Here are some rows, each followed by its group. Groups can overlap.
tensor([ 0.3, -0.1, -0.2,  0.1,  0.7,  0.7,  0.5,  1.1]) gf
tensor([ 1.4,  1.2, -1.2,  1.2,  0.8,  0.7,  1.2, -0.3]) qn
tensor([ 1.4,  0.8, -1.3,  1.0,  0.8,  0.9,  1.3, -0.7]) qn
tensor([-0.2,  0.2,  0.2, -0.3, -0.1,  0.0, -0.1,  0.0]) jz
tensor([-0.8, -0.9,  0.5, -0.5, -1.0, -1.5, -1.0, -1.4]) jg
tensor([-1.5, -0.7,  1.3, -1.2, -0.3, -0.3, -1.1,  1.0]) tj
tensor([-0.4, -0.2,  0.4, -0.4, -0.2, -0.4, -0.4,  0.2]) jz
tensor([ 1.9,  2.5, -2.3,  2.0,  0.2,  0.1,  2.0, -1.8]) qn
tensor([-0.5, -0.7,  0.5, -0.6, -0.5, -1.3, -0.9, -0.9]) jg
tensor([ 0.3, -0.2, -0.1,  0.1,  0.5,  0.7,  0.5,  0.8]) gf
tensor([-0.7, -0.8,  0.7, -0.7, -0.1, -0.3, -0.6,  0.7]) jz
tensor([ 1.8,  2.7, -2.2,  2.2,  0.3,  0.3,  2.1, -2.2]) qn
tensor([-0.9, -0.8,  1.0, -0.8, -0.2,  0.0, -0.8,  0.9]) tj
tensor([-0.9, -0.9,  0.8, -0.7, -0.3, -0.3, -0.8,  1.0]) tj
tensor([-0.3,  0.0,  0.3, -0.3, -0.3, -0.3, -0.3, -0.2]) tj
tensor([-1.0, -0.4,  0.9, -0.9, -0.5, -0.5, -1.0,  0.6]) tj
tensor([ 1.8,  2.3, -1.9,  2.1,  0.6,  0.4,  1.7, -2.1]) qn
tensor([ 0.0,  0.0,  0.1, -0.1, -0.2, -0.2, -0.3,  0.2]) jz
tensor([ 0.0,  0.2,  0.1, -0.3,  0.0,  0.0, -0.1,  0.3]) jz
tensor([ 1.6,  1.2, -1.7,  1.5,  0.9,  0.9,  1.6, -1.2]) qn
tensor([ 0.9,  0.4, -0.8,  0.7,  0.4,  1.0,  0.9,  0.0]) gf
tensor([ 0.4,  0.1, -0.2,  0.3,  0.6,  0.7,  0.4,  0.7]) gf
tensor([-0.6, -0.4,  0.4, -0.5, -0.6, -1.1, -0.8, -1.0]) jg
tensor([-0.7, -0.5,  0.6, -0.7, -1.0, -1.5, -1.0, -1.7]) jg
tensor([-0.8, -0.4,  0.8, -0.7, -0.6, -0.5, -0.8,  0.1]) tj
tensor([ 1.1,  0.3, -0.8,  0.6,  0.8,  1.1,  1.0,  0.4]) gf
tensor([-0.5, -0.4,  0.4, -0.2, -0.5, -0.5, -0.6, -0.3]) tj
tensor([-1.0, -1.1,  1.2, -0.9, -0.3, -0.1, -0.8,  1.3]) tj
tensor([ 1.0,  0.4, -0.7,  0.7,  0.9,  1.1,  1.0,  0.4]) gf
tensor([ 1.0,  0.4, -0.7,  0.6,  0.5,  1.2,  0.8, -0.1]) gf
tensor([ 2.1,  2.2, -2.4,  2.1,  0.7,  0.6,  2.1, -2.1]) qn
Which group is nearest to each row below, going by the distance to the group's nearest row?
tensor([ 1.0,  0.5, -0.8,  0.7,  0.9,  1.4,  1.0,  0.6]): gf
tensor([ 0.8,  0.1, -0.7,  0.8,  0.7,  0.4,  0.9, -0.1]): gf
Which group is second nearest to each row below, going by the distance to the centre of the group?
tensor([ 1.1,  0.0, -0.8,  0.6,  1.0,  1.3,  1.1,  0.5]): jz
tensor([ 1.3,  0.5, -1.1,  0.9,  0.9,  1.0,  1.2, -0.2]): qn
tensor([ 0.3,  0.2, -0.1,  0.1,  0.6,  1.0,  0.4,  1.1]): jz
Which group is nearest to each row below, going by the average distance to the group's rows?
tensor([-0.5, -0.6,  0.5, -0.7, -0.9, -1.5, -1.1, -1.5]): jg
tensor([ 1.8,  1.8, -1.9,  1.8,  0.7,  0.7,  1.8, -1.4]): qn
tensor([-1.5, -1.3,  1.7, -1.5, -0.6, -0.2, -1.5,  1.6]): tj
tensor([-0.1,  0.3,  0.1, -0.2,  0.0, -0.1,  0.0,  0.5]): jz
